Some points:
-0.25;0.19;-0.62;-1.78;0.38;0.08;-0.28;0.07;-0.56;-0.61;-0.27;0.88;-1.55;1.23;0.45;0.45;2.17;1.09;-0.52;-0.65;1.20;2.49;-1.32;-0.22
-0.28;2.50;0.40;-0.84;0.17;0.79;0.97;-1.73;-0.28;1.41;-3.00;-0.61;-1.46;0.27;-1.07;1.34;2.11;-1.34;-0.10;-0.14;0.69;-1.99;2.41;1.13
-0.45;-0.06;-1.58;0.43;0.97;0.61;-0.88;1.05;0.81;0.23;1.05;-0.94;-0.43;-2.06;-1.39;-0.50;-0.60;0.40;-0.09;0.13;0.60;1.42;1.28;-1.18
-0.10;0.63;0.33;0.22;0.26;0.07;1.46;-1.64;1.01;-0.80;2.19;1.79;0.20;1.22;0.20;1.09;0.70;0.98;1.01;-1.75;0.40;0.60;-0.68;0.14
-0.65;0.37;2.11;-0.30;0.60;0.91;0.19;0.82;-0.43;1.21;1.07;0.57;1.08;-0.77;-1.02;0.18;0.53;-0.20;-0.94;-0.71;-0.81;-0.28;0.92;1.49
-0.24;-0.74;-0.26;3.12;0.38;-0.92;0.55;1.22;0.13;0.74;-0.49;0.16;-0.02;-0.19;0.42;-0.01;0.15;0.14;-2.48;0.84;-1.36;1.37;-1.35;-0.33
0.58;0.12;-0.31;2.42;-0.01;-0.09;-0.01;1.09;-0.23;1.34;-0.30;1.25;0.15;-0.50;0.89;-0.63;0.57;0.35;-1.36;1.41;-1.32;1.12;-1.38;-1.07
0.13;-0.97;1.72;-1.84;-0.27;-0.75;-0.76;1.20;-0.23;1.11;0.12;-0.53;0.54;-0.19;-0.88;-0.99;-0.44;-2.31;0.10;0.58;-0.48;-2.73;-0.20;-1.18
-0.92;1.02;0.66;-1.27;0.11;-0.01;0.79;0.34;-0.38;-2.64;1.25;0.14;-0.62;-1.01;-0.32;0.43;-0.22;0.20;-0.21;0.29;-0.45;0.68;1.68;1.16
1.23;-0.93;0.90;0.28;1.16;-0.49;0.91;-0.75;1.10;-0.30;0.44;0.48;0.88;1.09;0.77;-1.63;-0.73;1.57;0.59;0.15;0.48;-0.52;0.63;0.84
-0.53;2.94;-0.84;0.91;-0.77;-0.01;0.33;-0.24;1.20;1.61;-1.72;-0.75;-1.62;-0.76;0.40;-0.10;-0.47;-0.46;-0.05;0.48;-0.69;-0.49;1.01;0.25
-0.32;-1.20;2.19;-2.52;0.15;0.33;-1.46;0.43;-0.53;1.78;0.79;-1.29;1.02;0.12;-0.57;-0.19;-0.41;-1.14;-0.84;1.19;-1.19;-1.41;1.56;-1.61
1.68;2.69;-0.43;-0.52;-0.20;0.72;-1.18;-0.25;-1.09;-0.24;-0.17;-1.25;0.80;2.00;-0.03;2.30;0.00;-0.87;1.38;1.46;1.73;1.69;-1.04;0.64
-0.52;-0.06;-1.26;-1.67;0.29;-0.62;-0.86;-0.63;1.12;-0.97;-0.36;0.54;-0.12;1.24;0.12;-0.96;1.57;0.40;-0.10;0.76;0.42;2.09;-1.18;-1.18
-0.17;1.59;-0.81;0.24;-1.23;-0.09;-0.14;-0.60;0.54;1.38;-1.99;-1.07;-1.29;-0.19;0.00;0.57;-0.45;-0.30;-0.38;-0.30;0.48;-0.70;2.86;-0.13
0.01;-0.45;1.49;0.90;-0.03;-1.29;0.75;0.23;-0.58;0.89;-0.31;1.30;1.07;1.42;2.07;-0.81;0.16;0.49;-0.92;2.18;-0.91;0.03;-0.57;-0.95
-0.40;-0.39;0.84;-0.72;-1.07;-0.17;1.32;-2.75;-0.69;-1.49;2.20;-0.16;-0.07;-0.45;-0.01;0.56;1.06;0.63;0.69;-0.65;-0.21;0.57;-0.20;2.29
0.41;-0.09;0.91;0.02;0.65;0.79;0.60;0.36;-0.38;-2.05;-0.08;0.35;-0.05;-1.57;0.24;0.03;-0.06;1.19;0.53;-0.45;0.97;0.28;0.64;0.20
0.16;-0.71;-0.22;-2.49;-0.23;0.06;0.19;-1.12;1.02;-1.91;0.11;-0.15;0.74;-1.15;-0.16;0.22;-1.06;0.38;0.06;0.93;-1.17;0.18;0.80;0.88
0.82;0.34;-0.48;1.65;-0.83;-0.01;-0.35;2.03;-0.13;0.76;-0.70;0.26;1.19;-0.99;-0.14;0.41;-1.19;0.03;-0.26;-0.08;0.44;-0.61;-1.72;-0.03
0.60;-0.72;0.41;-2.64;0.15;-0.79;-0.70;-1.58;-1.16;1.02;-0.39;-0.60;-1.20;2.48;-0.02;-0.67;-1.63;-1.04;0.12;-1.13;-2.20;-0.21;2.70;-0.91
-1.28;-0.91;-0.33;0.14;0.30;-0.01;0.85;-0.84;0.37;-1.15;1.20;0.35;-0.54;-1.00;0.08;0.98;0.74;0.95;1.50;0.83;2.75;0.81;-1.08;1.65
0.09;1.96;-0.17;1.41;-1.26;-0.48;0.43;0.38;1.40;1.80;-0.92;0.45;-0.57;-0.77;-0.08;0.17;0.07;-1.39;-0.53;-0.02;0.07;-0.09;1.43;-0.04
0.14;-0.15;-1.21;-0.81;-1.23;-0.09;-0.59;-0.56;-0.57;0.99;-0.48;-0.37;-1.02;0.27;0.28;0.81;-1.41;-1.01;0.00;-2.03;-1.77;0.79;2.65;-1.66
1.07;0.06;-0.11;0.95;-0.24;1.40;-0.70;1.87;-1.95;0.19;-0.75;0.70;1.34;0.91;-0.63;0.78;-0.52;0.69;0.59;-0.32;0.73;-0.46;-0.22;1.03
0.81;-0.22;0.38;-0.02;-0.10;-0.01;0.76;-0.31;-0.23;-0.99;-0.67;0.27;-1.83;1.56;1.78;0.66;2.25;-0.07;-0.78;-1.75;-0.07;1.32;1.32;-0.41
1.42;1.18;-1.58;-0.14;-0.69;-0.70;0.40;0.00;1.17;0.31;-0.92;-0.65;-0.64;-0.38;0.22;0.00;0.70;-1.08;-0.83;-0.40;0.56;1.67;-1.75;0.56
-1.22;-0.57;0.43;0.42;1.99;0.95;0.08;-0.36;-0.49;-0.65;-0.17;0.62;-1.85;-0.82;-0.75;0.00;0.27;0.48;1.73;0.07;1.40;-0.71;-0.88;0.40
0.24;-0.71;1.00;-1.53;1.66;0.85;-0.16;0.03;-0.73;1.98;0.98;-0.98;-1.16;1.02;-0.57;2.25;-0.75;-0.69;0.27;-0.04;-0.90;-2.62;0.70;-1.95
-0.17;0.73;0.73;2.77;-0.69;-0.27;-2.05;0.96;-1.95;-1.60;-1.30;0.23;0.83;2.12;-0.64;0.18;-0.19;-0.86;0.24;0.69;-0.15;-0.16;-1.52;-0.29
-0.53;-0.04;0.83;0.07;0.84;0.59;0.09;-0.83;1.21;-1.24;0.48;1.14;-0.30;-0.19;0.03;0.18;0.09;0.74;0.09;-0.07;-0.56;-0.28;0.68;1.57
-0.49;0.02;-0.63;0.52;-0.39;0.15;-0.37;-0.73;1.50;0.20;0.60;-0.32;0.37;-1.86;0.24;-0.78;-0.72;1.14;-0.52;0.15;0.42;0.20;0.68;0.85
-0.31;0.40;-0.91;-1.54;-0.20;1.18;1.52;-0.61;-0.55;-2.31;1.53;0.46;-1.68;-0.04;-0.86;-0.13;0.22;0.42;-1.31;0.29;-0.72;0.16;0.81;1.30
0.02;0.75;-0.39;2.13;-1.07;0.28;-2.61;1.53;-2.25;-1.45;-0.71;-0.38;0.69;1.60;1.14;0.96;-0.45;-1.17;0.69;1.46;1.11;-0.29;-1.31;0.43
0.94;-1.28;-0.42;1.46;-0.33;-0.03;0.61;-0.29;0.47;0.79;-0.55;0.58;0.92;-0.30;-0.08;0.36;-1.03;1.32;-1.02;-0.68;1.79;0.32;-0.50;0.54
0.11;0.70;1.39;0.93;-0.60;-0.30;-0.11;1.20;-0.68;0.65;-0.07;-0.09;1.35;-3.02;-0.26;-0.88;-1.47;0.44;-0.89;-1.06;-0.62;-0.23;-1.29;0.56
0.33;0.28;0.88;-0.09;-0.04;0.33;0.99;3.09;-1.77;0.68;-0.50;0.69;2.56;0.69;0.61;-0.69;-1.48;-0.68;0.61;-0.38;0.05;-1.59;-1.15;0.07
0.34;-0.52;1.89;1.50;1.26;-2.00;-0.54;0.17;-0.20;0.65;-1.08;1.73;1.41;0.67;-0.10;-0.94;0.78;0.25;-1.03;1.49;-0.26;-0.72;-0.40;-0.66
-0.32;-1.84;-1.76;-1.43;-1.31;-0.01;1.11;-1.15;0.07;-1.74;1.48;-0.28;-1.19;-0.08;-1.27;-1.45;1.73;0.86;0.98;-0.04;0.60;0.32;-0.21;-1.69
-0.05;0.34;-0.61;0.75;0.59;-0.07;0.75;-1.53;0.08;-1.27;2.32;0.97;-0.43;1.24;-0.42;0.89;0.87;1.67;-0.28;-0.66;0.20;-0.22;-0.42;0.25
0.37;-0.74;1.01;0.08;0.05;0.71;-1.85;1.74;0.58;0.62;-0.78;-0.59;-0.64;-1.93;-0.20;-0.42;-1.30;-0.52;0.74;-0.13;-0.68;-0.65;-1.46;-0.58
0.15;-0.80;-0.05;-1.43;1.54;-0.28;-1.43;0.28;0.17;0.62;1.08;-0.18;0.92;0.22;0.05;-0.55;0.18;-0.56;0.08;0.36;-1.86;-1.27;2.27;-0.54
-0.10;1.05;-1.25;-0.51;-1.20;-0.04;0.31;0.03;0.61;0.98;-1.13;-1.31;-2.65;0.87;-0.10;0.13;-0.42;0.14;-0.04;-0.96;-1.28;-0.37;2.14;-0.47
-0.07;-0.53;-0.05;1.66;0.80;-1.06;-0.55;-0.61;-1.44;-0.82;-1.32;0.44;3.23;0.26;0.83;-1.13;-0.77;-0.69;-0.05;1.63;0.28;-0.51;-0.95;-0.87
0.54;-0.98;-0.36;1.88;0.04;0.14;0.58;0.41;0.75;-0.11;-0.51;-0.23;1.94;-0.64;0.10;-0.13;-0.90;-0.30;0.87;-0.54;0.12;1.33;-1.91;1.52
-1.10;-1.06;-1.20;0.63;-0.76;-0.04;1.71;-1.42;1.60;-0.79;0.58;-1.47;0.44;-0.80;-0.58;-0.76;1.17;1.78;2.05;-1.11;0.42;1.38;-1.73;0.50
-1.85;-1.20;-0.86;-0.64;-0.23;-1.64;1.20;-1.85;0.99;-1.55;1.71;-0.94;1.05;0.15;0.02;-1.27;1.98;1.22;1.64;-1.30;1.08;-0.37;-1.33;0.16
0.89;-1.35;-0.81;-0.12;-0.22;1.32;-0.22;0.69;0.53;2.48;1.24;-1.44;-0.91;-0.20;0.04;0.19;-0.73;-1.50;-0.11;0.24;-0.83;-1.51;0.57;-1.46
-0.88;-0.28;0.64;-0.63;-0.06;1.89;-1.20;1.26;0.56;0.75;-0.01;-0.35;-0.41;-1.19;-0.26;-0.37;-2.08;-1.67;-1.24;-0.46;0.18;-1.19;-0.82;-0.95
0.11;-0.34;-1.64;-1.98;0.92;-1.84;-0.48;-0.10;0.48;-0.50;-0.81;0.58;-0.48;0.42;1.43;-0.16;1.40;-0.10;0.33;0.22;1.32;1.38;-1.19;-0.05
There is one direction along which these points spread out most. Where along it does each point below lie, from 0 to 99? The average is 50, and the first point in the table lies past the average. One standard deviation of the points above along it is 16.
1.07;0.06;-0.11;0.95;-0.24;1.40;-0.70;1.87;-1.95;0.19;-0.75;0.70;1.34;0.91;-0.63;0.78;-0.52;0.69;0.59;-0.32;0.73;-0.46;-0.22;1.03 >> 41
-0.88;-0.28;0.64;-0.63;-0.06;1.89;-1.20;1.26;0.56;0.75;-0.01;-0.35;-0.41;-1.19;-0.26;-0.37;-2.08;-1.67;-1.24;-0.46;0.18;-1.19;-0.82;-0.95 >> 29
1.42;1.18;-1.58;-0.14;-0.69;-0.70;0.40;0.00;1.17;0.31;-0.92;-0.65;-0.64;-0.38;0.22;0.00;0.70;-1.08;-0.83;-0.40;0.56;1.67;-1.75;0.56 >> 57
0.01;-0.45;1.49;0.90;-0.03;-1.29;0.75;0.23;-0.58;0.89;-0.31;1.30;1.07;1.42;2.07;-0.81;0.16;0.49;-0.92;2.18;-0.91;0.03;-0.57;-0.95 >> 42
1.68;2.69;-0.43;-0.52;-0.20;0.72;-1.18;-0.25;-1.09;-0.24;-0.17;-1.25;0.80;2.00;-0.03;2.30;0.00;-0.87;1.38;1.46;1.73;1.69;-1.04;0.64 >> 52
-0.25;0.19;-0.62;-1.78;0.38;0.08;-0.28;0.07;-0.56;-0.61;-0.27;0.88;-1.55;1.23;0.45;0.45;2.17;1.09;-0.52;-0.65;1.20;2.49;-1.32;-0.22 >> 70
-0.07;-0.53;-0.05;1.66;0.80;-1.06;-0.55;-0.61;-1.44;-0.82;-1.32;0.44;3.23;0.26;0.83;-1.13;-0.77;-0.69;-0.05;1.63;0.28;-0.51;-0.95;-0.87 >> 42
0.11;0.70;1.39;0.93;-0.60;-0.30;-0.11;1.20;-0.68;0.65;-0.07;-0.09;1.35;-3.02;-0.26;-0.88;-1.47;0.44;-0.89;-1.06;-0.62;-0.23;-1.29;0.56 >> 39
-1.10;-1.06;-1.20;0.63;-0.76;-0.04;1.71;-1.42;1.60;-0.79;0.58;-1.47;0.44;-0.80;-0.58;-0.76;1.17;1.78;2.05;-1.11;0.42;1.38;-1.73;0.50 >> 81
-0.28;2.50;0.40;-0.84;0.17;0.79;0.97;-1.73;-0.28;1.41;-3.00;-0.61;-1.46;0.27;-1.07;1.34;2.11;-1.34;-0.10;-0.14;0.69;-1.99;2.41;1.13 >> 41
0.09;1.96;-0.17;1.41;-1.26;-0.48;0.43;0.38;1.40;1.80;-0.92;0.45;-0.57;-0.77;-0.08;0.17;0.07;-1.39;-0.53;-0.02;0.07;-0.09;1.43;-0.04 >> 37
1.23;-0.93;0.90;0.28;1.16;-0.49;0.91;-0.75;1.10;-0.30;0.44;0.48;0.88;1.09;0.77;-1.63;-0.73;1.57;0.59;0.15;0.48;-0.52;0.63;0.84 >> 58
0.60;-0.72;0.41;-2.64;0.15;-0.79;-0.70;-1.58;-1.16;1.02;-0.39;-0.60;-1.20;2.48;-0.02;-0.67;-1.63;-1.04;0.12;-1.13;-2.20;-0.21;2.70;-0.91 >> 33
